Each path below is one point turned by a fixed rotation once a step. After each direction that follows a path, write how fast that rotation turns it, in degrees each step (0 if it stays still).
Each turn is a multiple of 5 degrees from 10 to 175, or 0.
Each row of a path follows its step; steps can be skipped.

step 0: [ -1 -13   3  -3  -6  -2  -1  -9  25   2 -11   4  10   2  -3  14   5  11
  17   7  -6  -1  -7   7   2  -8 -14   2  -2 -10   8   1   8   5  -6   2
   7  16   2   4   8   9  16 -12   7 -12  -8  -8 -14  -8   2 -12  -5  -9
  -2   6   8   0   3 -11 -11   0  -8  -4  -2]
step 2: [-13   2  -4   2  -2 -11  -1  -4   2  -6  10  14 -12   4  -4 -15  -3   1
 -16  -2   3  -9  -1  -8 -11  -5   0  16  -3 -14  -7  -4   3   1   0  -5
  -5   1  -7  -4 -21  -1 -16  -2  -7   7  -3  20  -1 -10  -2   4  17  -3
  14  17   5   1  -1 -13   3   7   0   0 -13]
step 3: [ -2   2  10  -1  -5   3  -9  -6  -2  -3   4   3   7  -3  16   4  -4 -19
  -2   1 -10  -6  -8   2  18  17  -1   6  -6  15   6   4  -9   0  10   4
  17  -1  -2  -6   7   5  -3  -3  -6  -2   7  -3   4  -9  14  10  -3  -7
 -17   1 -23 -12  17  -1   4  -5  -1   1 -12]
step 5: [  3  18   4 -16   5   6  10   7  10  -8  20   8  13   1 -10   0  -8   5
   1  -7  -1   4   5  11 -10   1   4   2  -2   1   2  -4  11  -2  -1  -9
 -10   9  -3   3  -1  -5   1  -4  -4  -3 -16 -10 -22  12 -13  -3  -7  10
   3 -13 -13   5   3   3 -15  12   1   3  -4]
step 6: [ -2   9  -1 -10   1 -10  -4  -1   5   4  -6   0   4 -16  15  -5   2  -5
  -2  -5  -2  11 -11 -16  -1   1  -5  -9   4 -15  -3 -12  -8  -2   1  -1
   7  -9  -4   6  -8   2   6   2  -5  -2   2  -5  -9   6  17  10 -14  -9
   2  11  30  16  -2   5   4   0   4 -11  -3]
step 7: [  4 -22  -2  -2   4  -2  -6  -4  -1  -6   6  -9  -6   5   7 -17   6   1
  -2  12   8  11  18  -6 -10  11  -2  14   3  -5  -5   6  12   5  11   5
   9  -5  -5 -12   5   9  -2   5  -2   0  -3   7  15  11 -12  -3  11  -9
  -1  -1 -12   0   2  10   3 -23   3 -10   0]
step 10: [  9   3   8   0   9   3  13 -12   2   0  -1  -4   9  23   6  -3   7   5
  -1   3  13  -2  -7  11 -11  -4   8 -10  -8 -11 -22   6  -6   0  -9 -11
 -11 -15  -7  -6 -10 -13  -7   7  -8  -4   3   4  -1  -4  -1  11 -16  -9
   5   1   0   4  10  -7  -3  -2  -6   5  14]
step 12: [ 11  -5 -14 -13  11  -4  -1  -2   2  13 -14  -2  -1 -17  -8  -5   9  -4
  -9  -8   0   2   2  -3  19 -20   2   7  -4  -2   0  16  -8   6 -17   6
   9  -4   2  -7   6  15   1  -5  -1  13  -2 -11   4  12  -8  -3   7   2
   1  -8   6  -4   1  -7  10  -4  14   0  -3]
step 14: [ -3  -3  -2  -7  -5   5   3  -3  -4  14   4  -1   0  16   1   7   2  -3
   5   0   1  -3  -9 -14   9  16  20  -1   6  -4  -5  -6 -12  10  13  21
   9  -2 -10  -4 -11 -19   5 -12   3  -2   0   5  -9   4  21  -7   0  14
   5   3   0  -2   0   0  -2  12  -8   9   5]
[ 0 -6 -1  2  0  5  3  1 -5  3  3  0 -1  0 -3  0  1  0  0  3  2 -5 -2  0
  5 -1 -2  2 -2  0  3  2 -4  1 -4  1 -1  1 -3  1 -1  0  4 -1  0  0 -1  3
  0 -1 -1 -2 -3  0  0  2  2  1  1 -3 -2  1  1  1  1]
25
[ 1  2  1 -3 -2 -1  0  2  3  1 -2  1 -4 -2  0 -4  1  1  2  1  1  4  2 -4
  0  1 -1  1 -1  1  0  3  2  0 -6 -1  1  4 -1 -3  0 -2 -1 -2  2  0 -4  3
 -2  0  0  1 -3 -3 -2 -1  5 -3 -1  2 -1 -3  3 -3  1]
65
[ 2  3  0  0  0 -2  1  0 -3 -2  0 -1  4  0 -3 -1 -1  2 -1  0 -3  2 -2  0
 -2  2 -2  3  4  0  1  2  3  4 -2  3 -1  3 -2 -1 -1 -2  0  1 -5  1  1  6
  0 -5 -2 -1  1  1  3  0 -2  2  1  4 -2  2  0  2  3]
125
[ 2 -3  1 -3 -1 -3  2  3  0  0  3  0 -3  0  0  0 -1 -1  1 -4  0 -2  0 -1
 -2 -3  2 -2  2  4  3 -1  1  1  3  1 -1  0 -6  2 -3 -4 -3 -1  3  0 -1  1
 -2  2 -4  0  3  1  1  0 -2 -2 -5 -1  2  5  1  1  0]
115

step 0: [ 16  11   0  -6  -4   0   0   9  10 -12   3  -1   8  10  -2  -6 -10  -9
  -7   0 -14   2   0  -9  11   2   1  22 -15   1   8  13   3  -3  -8  -2
  -7  10   2  -3  -3   2  -1   3  12   4  18   1  -6   6  -7  14  -6   7
  -7  -5   1  -2 -10  -5   0  -7   1 -11 -17]
step 3: [ -8  16 -13   3   9  -2 -10  -2  -4  -3   0   2  14  -1  -4   6   4 -18
 -14   4  -9  -5   1  -1 -18   4 -15 -10   0   6  -1  13  -8  -6   2  -2
  -5  -6   1   9   6  20  -1  -1  -1  10  -1   3  17  -1   3  11  12   2
   3   2 -15   4  13  -5  -3   1   4  -8   3]
step 5: [ -3   4 -12 -17  -9   0  -8  -7  -7   5   1  -8  -2  12  -2  -2 -10   6
   3  -3   9   6  -1  18  -5  -9 -10  10   1  15 -14   1   9  -1 -13   8
   3   9  -1   6   1  -2   8   1   8   9   8 -10  -9   0  10  -3  15 -18
  -4  -9  -7  -5  10  -9   7  -4   3  11   8]
step 6: [  2  -8  -2  -7  -7  -4  -1   4  10  -5   1  -1  -1 -11  -9  11 -15   4
   1  10  15 -14   8   1  -9   3   0  -5  11  11  15  10  -4  -7   5  -8
   1  12   9  -5   6   4  -3   7  21  -1   1  -5  -5   4  13   5  -4 -12
 -10   8   8  -8   1  -3 -11   9  -3  11  11]
step 7: [  9  -4   7   6  -8   7  -8  -9  -5   5  -5  -8  -4  -5   2  17   5   3
   6   3   5 -10   2   0   7   8 -13   3  -6 -16  11  -5  11  -5   0   0
   8  15  -9  -9  -4   7   8  -6   2  -4   4   8  -4  15   2  15   9 -13
   5   6  12   0  -1 -18  -3 -12  -1 -13  10]
step 11: [ -2   0  -4  -1  16  -7 -14   3   7  -3  -7  -3  -7  -3   1 -10  -1 -11
   0   0  -1   4  -4   2  -1   3  -4   7   8   1 -13   0   6  -3   9   2
  -4   2   2 -17  10 -13   1 -17   3  13 -10  -5  -4   0 -13  25  -4  14
  -7 -15   1  -8 -13 -12  -5   4  -7   4  -3]
step 12: [-13 -10  -2  -1  -7   0  -2   8   3  10 -12  12 -12  -1 -10   2  -8   2
   2  -8  -5   3   8   7  -9   9  -5   0  -5  -3 -11  -8  -5   7  12  -4
 -19   6   2  13  -2  -7   5 -16   0  14  -8  -6 -13   9 -13  -4   3   4
  16  15  -3  -5  -6  -3   5   5   5   0  14]
step 15: [ -1  -4   0   8   2   6   1   1 -13  10 -11  13 -16   2  11  -4   3  10
  -2  -1   3   0   0  -8 -12  -1  12  -1  -4  15   7  10   8  14  11  12
  15   0  -6   9 -11   0   2  16 -12  -4   3   3 -22   3  -7  -1  -7  -1
 -10  -4   5   5   1 -11  -6   6 -10  -2  -1]
step 16: [ -1   2   0   0   1   7  -7  -1   0  -5 -14  -2   6   8  11   8   9 -15
  -7   8  13   5  10  20   4  -9   1  -4  -8  11   1 -13  11  -4   1   3
   0  -1  10   5 -18  13  -7  11  -2  -8  -8 -13  -5  -7   0  -2   7   5
   6 -12   7  -8   9  -2  10  14 -11   3   3]
[-1  1 -1 -2  1  3  3  3 -1  2  0 -2  1 -4 -3 -5 -1  2  1 -1  1  0  0 -1
  0  1  3 -5  1  3  0  0 -1  2  3  5  1  2 -1 -5 -2  1 -4  2  1  1 -2  2
 -1  1  4 -1  2  4 -1  3 -2 -1  0  2 -3  0  2 -2  1]
160
[-3  2  0  0 -5  5  0 -5 -3 -2  0  3  0  1  1  0  4 -1 -2 -2 -3  1 -2  1
 -1 -1  1 -4 -3 -4  1  1 -1  2  2  0  0  3 -1 -1  5  1  1  3  0  0 -3  1
  1 -3  0  1 -2 -2 -1  1 -1  0 -1  2 -2 -2  0  4 -1]
65
[ 1 -4  2  2  0 -4  0  0  3  3  3  3  0 -4  2  2 -1 -1  2  0  0 -1  1 -2
  1 -1  2 -3 -2 -4 -4  2 -4  2 -2  0  0  3  1  0 -3 -1 -3  0 -3 -2 -4  0
  0  2 -3 -1  3 -3 -2  1  1 -3  0 -2  0 -4  1  4  0]
140
[ 0  0  3  2  1 -1 -1 -2 -1  2  3  0  0 -1  1 -1 -2  1  1  2 -1 -1  1 -3
 -2 -2  2 -1  4  3  4 -1 -3  3  1  0  3  1  4 -2  1 -1  0  1  2 -2  1  2
  0 -3  0  2 -8  2  0 -2  1  0 -5 -4  2  2  1  4 -1]
160

step 0: [ -5  12   8 -15   7  13 -10   7  -3   3  -4  10   1  -5  -5  -1  -7  13
 -22 -21  -9 -13  11  -8  -3   5  -6   4   0  -7 -10   8   7  -3  -5   3
   8  -1  22  -5   2  10  13  12   0  -6  -4   7 -14 -15   5   6   3   6
  -6   6  -1   7  -7  12  -2   8   3  -8   7]
step 1: [ -4  10  -6   1 -12   1   1   3   6  19   0   9   8   3 -11   4 -21   5
  -4 -11   1   9   1   0   0  -3   5 -14  20   7 -16   8   0 -17   5   5
  -9  -4  10   9   8   4  10  14   6   7  -6  11  -6   1   5  -8  -3   2
   7  -4   4  -7   3   6  10  -9   0 -18  18]
step 3: [ -5  -2   6 -13  -8   4   3  -4   0  -5  14  -2  -9  16 -13 -10   4   4
   4  -2  -3 -13 -12  14  -7  -6  -5   0   2 -14   2   4   1   0   0   8
  -9  17   5  13  10   8   1  11   7   8   0  16 -10  -6   4   2  -3  -8
 -19   1   6 -11   4  -1  16 -11 -17   8  15]
step 5: [  7   9  -9   2 -24   6 -15  -2 -15   6   5  -1  -7   0  -7  -7  -4   7
  -2  -7 -13  -6 -11 -13   2   0 -13  10   0 -11  -9   8  -2  -8   7  -1
  16  13  17  -9   0  -3  -4  -2  12  -1 -16   0   4   4  -6  12   3  -1
 -10  -5 -14  -9  -2  15   5  11  -8   8  -2]
step 7: [  8   9 -12  -3 -13   8  11  -5  12   6   3  -2   3  -6 -16   3   7   0
 -11   0  -3 -12   4  -8  11 -10   1 -10   1 -13  -1   5  11  -5   8 -16
 -11   2  13  -8  -8   3   6   9   3   6  -7  -3  -8  12  -7  12 -21  19
  -7   8  11   5   1   5   7   3  -4 -17 -10]
step 8: [ -4   2  -9  -1  -9  -9   9 -29  -7   6  13 -11   5 -15  -7 -16  11   0
   3 -16  -1  -9  -7   8   8 -10   1   3  19  -4  -8   2   4  -3   2   9
 -12   6   3  -1   3  -3  10   8  -4   1  -6  12  -6 -21   3   4 -16   9
   3   5  -3   9   1   0   6   2  -2  -1   1]
step 9: [ -9  -3   0  -6   4   4   4   1  -6  10  -9  -8   6   9  -9  -4   5   7
 -15 -23  -6 -12   8 -11  -1   4  -2   2  -4 -22   2  -4  -3  -8 -12   6
  -9  -3  -3   5   2  -2  16   4   3  -5   5   9  -9 -18   0  11   4   6
  -4  14  12  10 -13   4   4  19  -5  -6  14]
step 10: [ 14   5 -15   0 -17  -6  -3  18   2  14   4  -6   8  12  -3  -3 -16   5
   3  -9  -4   6  -6  -3  12   1   5  -6   8 -13 -10   2  -3 -16   1  11
   2   7  -6   8   1  -7  10  -2   3   1  -8  23  -3   0   0  -7  -4   2
  15   3   5 -10  -9   4  13  10 -15  -6  12]
step 11: [  7   7   4  11 -13   4  22   3  -5   0   0 -13  -4  14   8  11 -11   2
   0 -11  -7  -3 -15  -4   1   1  -1  -3 -11  -8  -6  10 -16  -6  15   7
   9  15  15   9 -12  -8   4  -8 -12   5   1  14  -2  -7   7   4  -9   2
  -7   6  -5  10  -3  -8 -10  10   7   1  12]
[-2  1  1  1  0  3 -3  2  2  3 -2  3  1  0  0  0 -3  4  0 -2 -1  1  0  0
  1 -1  1  0  0  0 -1 -3 -2 -5 -3  1 -4  0 -1 -2  1 -3  0 -3  3  0 -2 -3
  1 -3  2 -1  3 -1  0 -1 -6  0  1  3  3  5  4  1 -1]
80

step 1: [  2   5   0   7 -12   4   2  -2   0   6 -13 -12   0   9   2 -10   5   2
  14   0 -13   3  -9   9  -3 -14   3   6  27  -5  -9 -15 -26   3   9  -7
   5  10  -7  -1 -14   5 -23   4  -5   6   1   0  -4  -8  -9  14  -2  18
   2 -14  -7 -13   9  -8  -7  -7  -4  -1 -10]
step 3: [ -8  -4   5  -2  -5  -3  11 -20  10   4 -10  -8   5  12  -2 -10 -10  -2
  13   1  -5  -8 -21   3   4 -13   6  -1  17 -17  -2  -4   7  18  -3 -10
   0  10  -8 -20 -15  -3  -1   3  -9   2   7   6  -3  -1  -4   5  13  14
   5 -15 -10 -22   2   1  -3   2 -15 -15 -10]
step 4: [  1  -5  13   6 -14   8  -7  -4   4  -5 -17 -14   0  -3  -3  -3 -11   0
  -4   9   8 -15  -8  -5  16 -11  12   9   4  14   4  -1  -7   2   7 -13
   1   9   6 -17 -18   7 -19  -2 -28  -2   6  15   1  -5   2   1  -8   6
   1   0  -4 -14  14  -4  19  -6   3  -9  -7]
step 6: [ -4   1   7   3   0  -5  -3 -12   5 -12  -6 -14   6  10  -2   3 -21   1
  -2  -4  11 -10 -12  17   7 -18   9  -7  -3 -10  16  -1  -6   5  -3 -11
  -5  -5  14  -5 -28  -2 -17  -3  -8 -10   6  10 -21 -11  -1  11 -10   4
   7  14   0  -5  -6  -8   8  -8  -3  -8 -11]
step 8: [ -4   4  10  -1  -6   6   2   9   3  -3  12 -22   1   4 -13  -6  -6   8
   0  -8   0   9 -16   7   0 -34  -1  -4  -2 -10  -5   6  -3   5   6 -11
   2  -4  -5   4   1   8 -14  -3   4  -3   7   4 -14 -23   3  29 -13  -1
  13   6  -5 -11  -5  -1   2 -12   1  -7 -13]
step 9: [  9 -17 -17   5   2   5 -10   2  -4  -5  -6 -12 -10  16   9 -24 -10  -2
   9  -2  -4  -2 -10  -7  -3  -8 -11   0  -3 -11  10   2 -17   9  -2   3
   1  -3  -7  -7 -15  -1 -17   9  -1 -11   9   5  -9 -19   5  30  -7   0
  -9  -3   4 -11  10  -5  -7  -7  -4  -7   3]
step 12: [-11 -11  11   5 -12  -2  12   5   3  -2 -22 -12   6 -10   4 -15 -10   1
  13 -13   0  -7 -10   3  -2  -7  -8  10  19  -9   9  -4 -16   9  16  -7
  -6  -2  -7 -20  -6  -6  -5   3   4   2  13  18   1  13   0  10  -7   1
  -3   1  -5 -17  11  -5   6  -9  -8  -7   3]
step 15: [ -5   5  10   2 -23  -9  -5   7  11   3 -14  -8   7  10  -3  -9 -10   8
   3  11  11 -18 -12   1  -1 -20   0   0   4  -8  15 -13 -11   0   7  -3
   3   2  -6 -13 -14  12 -14  -6  -7 -11   8  -9  -2   3  14   1 -17  -4
   5   2  -3   0 -13   6  -1 -22   5 -12 -11]
step 16: [  5 -11   4   9  -9  13  -2   0  -6   6   4  -8   1   3  -9  -1  -8  10
  -3   6  -9 -10 -18  -4  -2  -5   1   6   9  -9   0  -4  14  -1  -3  -7
   2 -16 -15   3  -7 -12 -25  -1  -8  -5  10  -2 -14  -3  23  16 -16 -18
  -5   9  12  -5   6  13   6  -5 -10 -16  -6]
[ 2 -1 -3 -1  0  0 -4  2  0 -1  0  1 -1  1 -1  0 -3  0 -2  2  2 -1 -1 -7
 -3 -1 -1 -2 -1 -1 -3  1  1  1  0 -1  3  0  0 -1  2  0  2 -2  0 -3  0 -3
  2  1  2  0  2  4  3  0  0 -5  2  2 -4  1  4 -6 -2]
60
[ 4  1  1  4 -1  1  0  3  0 -1 -1 -1  0  5 -1  0  2 -2 -2 -2  2  2 -2  3
 -3  0 -2 -1 -2 -1 -1 -1  1 -3 -5  0  1  0  2 -1  1  0 -3 -5  6  0 -1 -1
 -1 -3  4  1 -1  3 -1 -1 -1  3  1  3  2 -1 -1 -2  3]
40
[-3  2 -1 -1  1  0  0  0  3  0  1  0  2 -2  0  1  3 -1 -3  0  2  0 -1  3
 -1 -4 -2 -2  1  0  0 -3 -2 -2  4 -5  1  2  2 -3  2 -1 -1  3  2  1 -3 -2
 -1  1 -1 -1  0  3  4 -3 -5  1 -7  0 -3 -2 -2  0 -5]
155
[ 2  1 -1 -3  1 -1  5 -1 -3  3 -7  0  0 -1 -2 -4  1  2  3  2  2  2  0  1
 -2  4  1  1  0  2  0  0 -3  1  2 -3  1  0  0  0 -1 -2  1  0  2  3  2  1
  1 -3  1 -5 -1  2  5 -4  0 -1  2  3  0  0 -1  0  1]
35
[ 1  0  2 -2 -5 -1 -1  0  1  0 -2 -3 -2  5 -1 -2 -1  0  1  0  1 -2 -4  0
  1 -2  0 -2 -1  0  3  3  5 -2 -2 -1  0  1 -5 -1  0  1  2  1  2  0 -2  0
 -1  5 -3 -3  1 -3  3  0 -3  0 -1  4  3  2  0  5 -1]
90
